One vector is turned by the same rotation once a step. Each row is the vector after some number of steps, and that number follows the row.
The counts run from 0 to 390.
[140 105 134 117 124 113 126 147 125 167 137 113 119 125  86 136 134 148
  80 166 148  81  69 190 154 118 131 137 171 101 180 107 165 122 132 137
 150 171 120 119 133 124 137 154 109  95  95 148 128 144]	279
[ 99  78  81 107 120 120 143 115 105 149 121 178 162 157  96 136 159 131
 106 157 144  63  65 157 133 134 123 149 134  95 115  92 149  83 126 149
 153 128 127 138 122 128 124 113 141 118 102 160 139 137]	298
[130 131 106 128 108 102 153 102 124 116 168 110 156 134 117 141 117 133
 111 159 144  91 104 162 125 116 169 179 144  89 156 109 147 120  71 166
 127 139 133 122  87 130 156  94 130 115 158 197 123 101]	41
[ 86 120 109 107 137 127 123 124 140 149 176 128 161 115 118 153 115 108
 129 182 157  70 111 176  97  93 152 190 129  89 151 102 133 125 102 120
 148 141 131 114 102 133 127 111 143 102 126 185 121 117]	328
[114 110 125 129 123 111 120 110 118 137 171 116 182 154 115 150  96 127
 108 171 169  83 107 177 107 116 151 139 149  69 129 112 150 118  90 137
 149 154 144 124 113 128 150  95 153  93 152 188 133  91]	36
[142 110  68 114 147 105 150 113 110 173 124 182 137 148  94 119 169 142
  73 121 118  84  85 148 159 137 118 146 128 114 166 105 158 104 134 150
 156 137 122 152 102 119 142 117 116 109  98 170 134 171]	291
[158 119 135 135 103 132 122 148  93 140 209 119 119  96 124 126 125 109
 173 123 162  99  98 121 158 156 131 100 122 124 173 115 165 169 122 146
 170 160 129 137 131 122 108 121 151  75 120 172 124 148]	181
[123 100  88 116 129 119 180 110 101 127 147 178 136 146 108 134 130 131
 103 129 133  70  81 151 137 140 133 105 117 100 108  99 171  86 103 145
 162 133 109 147 106 112 142  83 133 101 148 190 154 123]	15
[120 133  80 121 129 132 184 146  95 129 146 155 107  86 105 139 139 105
  90 162 167  80  84 142 138 123 182 149 150 134 153 102 115 121 110 148
 169 111 113 144 117 111 112 102 130 112 144 180 158 139]	358
[150  97  92  93 141 106 119 136 117 173 135 152 122 131  78 138 158 132
 101 177 154  86  84 173 133 135 124 132 158 100 170 102 151 115 128 136
 160 149 107 136 113  89 114 132 133  88 108 157 145 146]	287
[136 129 102 145 152 106 123  90 111 155 165 146 186 148 135 123 111 136
  86 148 123  89 108 152 112 129 140 131 104  74 133 112 138 112 105 113
 170 139 138 140 113 135 160  80 137  91 133 211 121 130]	29
[116 137 160 118 122 119 105 142 117 169 173 128 148 111 117 142 117 122
 132 145 127  70  77 162 131 113 122 140  95 107 139 118 195 132 138  95
 163 181 144 130 137 138 157 112 134 119  97 179 129 159]	255
[115 107  96 148 102 142 170 147  81 115 154 101 129 111  81 112 104 111
  83 165 154  97 100 125 146  99 160 124 142 127 133 115 105 134 151 159
 135 164 109 139 121 118 127  81 141 132 156 200 148 121]	82
[ 98 137  79 117 117 126 193 124  78 138 144 161 154 123 107 121 125 105
 107 141 139  90 119 120 134 131 165 114 120 144 133 137 117 109 152 148
 159 146 107 137 114 112 133  53 143 135 143 207 153 133]	80
[136 104 113 125 121 121 135 134  87 134 172 106 134 127 114 115  87 111
  80 150 157 148 147 117 144 124 155 131 109 145 169 105 107 133 129 154
 170 185 123 122 114 128 148  94 162  78 142 207 119 130]	99
[ 74 149 123 125 104 115 146 138  72 118 140 122 187 123  96 111 118 115
 127 115 180 115 121 135 157 126 133 116 160 108 141 135 119 141 167 170
 157 162 160 111 149 162 103  98 172 160 111 161 119 147]	143
[117 113 125 112 111 117 166 120 103 134 148 158 135  99 104 150 146 134
 149 116 113  69 100 193 121 118 141 152 132 108 162 132 201 124 123 151
 147 186 123 135 101 100 155 126  96  99 101 176 118 125]	267
[138  93 104 132 101 133 179 122 107 121 149 139 131 134 106 124 142 140
  80 155 132  68  65 139 128 123 144 119 107  94 111  84 143  82 109 153
 153 127 113 149  97 118 139  98 126 125 155 192 158 125]	16
[126 114  81 123 137 124 153 116  97  97 163 149 124 120 115 117 102 113
  68 113 149 120 154 135 130 127 138 154 115 118 152  85 112 112 117 161
 175 157 123 135 100 125 135  95 158  95 174 211 145 127]	382
[110 139  83 137 158  99 156 148 100 182 149 131 172 156  99 143 100 103
  75 158 173  98 113 130 146 130 144 100 161 142 158 125 125 145 169 125
 147 130 118 133 138 119 133  64 154 137 117 180 126 146]	69
[122  96 104 142 133 122 152 113 110 127 142 140 182 133 116 127 130 147
  77 171 155  78  80 149 118 111 123 109  98  67 115  91 133  97 111 134
 161 124 115 141 123 137 133  87 140  86 120 193 121 110]	21
[141 126 141 131  85 119 149 127  68 105 125 131 144  98  94 121 171 139
 147  86 153  93 105 171 149 142 133 113 151  83 174 127 171 141 127 195
 155 156 141 143 126 113 120 131 118 114 108 176 107 158]	202
[136 146 120 103 150  90  93 122 100 144 146 118 146 124  97 106 144 147
 127  97 148 106 109 161 171 153  86 119 160  73 189 120 155 134 150 143
 174 181 147 119 143 137 122 127 143 120 104 158 133 175]	215
[111 123 103 142 120 121 155 148  81 132 164  94 130 106  94 113  81 110
  66 164 148 108 101 124 162 108 165 121 145 131 132 124 109 126 153 135
 150 179 127 122 140 139 146  69 152 130 160 195 154 130]	83
[ 94 127  92 128 145 127 178 126 139 165 164 139 171 125 119 160 131 114
 115 155 161  72 120 170 105  93 153 174 141 111 175 105 121 141 117 141
 140 118 119 117 110 128 119 111 126  83  97 163  89 120]	338
[148 118  97  80 130  99 123 129 113 186 126 155 106 123  97 138 160 136
  82 169 140 104  86 163 145 145 136 146 129 120 175  93 157 107 123 126
 170 156 109 136 101 111 129 140 129 118 103 169 149 169]	286
[148 143 130 142 106 117 112 139  86 159 166 113 163 143 125 123 125  97
  87 154 188 137 115 114 154 160 166 127 152 140 180 102 130 171 130 149
 168 117 154 132 123 128 131 111 158 124 130 183 122 173]	124
[148 114 129 105 119 108 118 148 115 126 158 128 127  70 106 148 130 127
 149 164 146  79  98 183 110  99 124 155 115 102 160 113 187 148 125 122
 147 183 114 144 120  98 130 121 128  85 103 182 116 124]	262
[117 110  99 110 128 130 149 117 100  96 173 132 124 118 116 116 111 114
 101 146 169 114 132 143 125 131 153 159 131  93 139  84 106 107  96 161
 183 151 128 118 105 129 130 101 172  96 178 202 162 112]	383
[148 114  74 109 144 101 155 149 113 128 161 140 113 110  95 139 118 138
  96 173 158  79  77 160 146 125 118 113 128  98 128  91 154 105 115 130
 158 130  99 146 114 112 113  97 142  89 151 178 160 112]	10
[154 108 111 117 116 112 144 105  97 127 153 134 139 127 117 125 132 129
  91 167 136  83 102 143 101 124 149 129  96  88 125  89 142  99 102 137
 161 134 108 159  84  97 148  83 137 109 165 210 150 126]	25
[116 120 101 109 137 104 138 135 116 138 168 152 163 138 112 142 143 125
 169 103 129  68  92 143 153 131  73 133  97 114 141 100 200 130 150 135
 150 162 125 147 121 123 120  91 156 108  82 166 120 158]	241
[131 142 108 119 161  72 120 109 121 163 172 119 173 155 125 153 100 119
  88 158 170 116 139 167 122 118 130 160 151 108 170 119 154 135 101 129
 149 154 142 125 105 130 150  91 142 101 133 198 112 120]	44
[ 81 109  99 139 132 150 172 111  99 115 152 142 166 130 109 115 118 131
  94 125 158  84 106 148 128 121 154 134 141  74 120 109  96  90 118 161
 181 135 134 113 137 160 135  99 149  91 150 182 135 115]	379
[133 133 152 152 105 135 148 141  92 136 172 123 167 110 138 117 142 130
 125 103 153 109  98 117 173 139 125 105  95 125 164 105 165 156 143 150
 184 149 141 137 145 163 114 124 143  88  74 164  76 169]	184
[128 130 121 131 114 104 135 121 130 134 166  81 159 139 118 140 119 143
  76 184 154 115  98 149 125 109 163 185 136  94 159  96 130 123  85 150
 130 136 137 124  93 142 157 100 123 128 134 200 113 118]	42
[116 145 108 154 119 118 140 114  86 160 160 136 183 148 142 125 137 113
  99 133 173 143 117 110 160 161 167 135 136 146 174 119 131 147 118 164
 181 119 163 117 134 162 131 104 154 105 100 175  95 163]	119
[ 88 134  73 136 121 125 205 129  91 142 150 141 162 135 100 144 131 112
 119 154 150  68  85 134 143 125 169 114 167 123 131 147 123 119 148 162
 137 118 118 135 132 117 122  67 136 138 125 175 142 124]	71
[106 146 128 147 123 100 115 140  66 139 143 131 177 131  99 129 116 101
 105 123 193 120 125 129 160 144 140 114 175 125 163 131 136 157 149 147
 171 139 168 132 157 149 121  94 165 140 114 178 123 166]	134
[109 125 117  93  95 113 148 127 105 112 121 109 150 127  87 103 185 169
 125 113 142 102 102 151 167 131 103 141 130  85 166  98 146 109 135 195
 146 161 125 120 112 145 107 134 132 139  82 159 112 160]	218
[ 81 130 106 119 129 125 197 142 121 158 163 145 145 138 118 158 115 107
  87 133 152  87 111 169 140 103 162 200 145 158 157 106 168 126 115 143
 141 138 138 121 104 144 155 111 137 129 116 174  99 136]	340
[119 140 106 150 116 117 132 121  77 139 170 147 179 133 124 132 136 100
 151 141 188 103 108 138 147 166 166 118 182 106 166 143 130 162 113 171
 165 115 167 129 146 134 108  95 159 105 127 169 127 141]	126
[123 118 128 116 113 129 106 135 128 151 183 124 149 106 121 135 142 126
 182 159 129  47  65 136 132 123 118 129  94  79 138 104 165 140 134 105
 147 153 126 143 125 128 120  99 144 104  96 173 133 152]	247
[129 121 116 129 136 142 132 126  87 148 154 127 129 125 106 109 101 112
  47 149 159 108 128 142 126 125 161 126 118 100 145  86  84 112 143 122
 194 147 134 126 123 139 143 107 152 114 165 199 167 155]	376
[132 104 127 140 110 129 123 143 103 139 182  95 143 141 123 121  94 120
  87 160 183 148 119 117 160 124 166 142 145 130 167 108 128 147 107 170
 163 162 148 111 133 153 138 116 159  79 132 184 107 123]	108
[140 108  92 114 121 110 116 144 127 111 190 109 114 118  97 122 144 131
 170 135 133  63  68 131 163 128  84 145 119  95 152  91 179 136 125 145
 134 163 125 140 106 123 111 110 157 123 116 166 154 153]	237
[ 67 143 122 114  94 136 181 135  87 108 144 100 155 110 100  93 143 137
 137 113 161 113 123 108 166 129 131 142 120 113 153 117 106 116 172 175
 154 167 137  98 120 163 112 101 159 167 100 172 124 160]	153
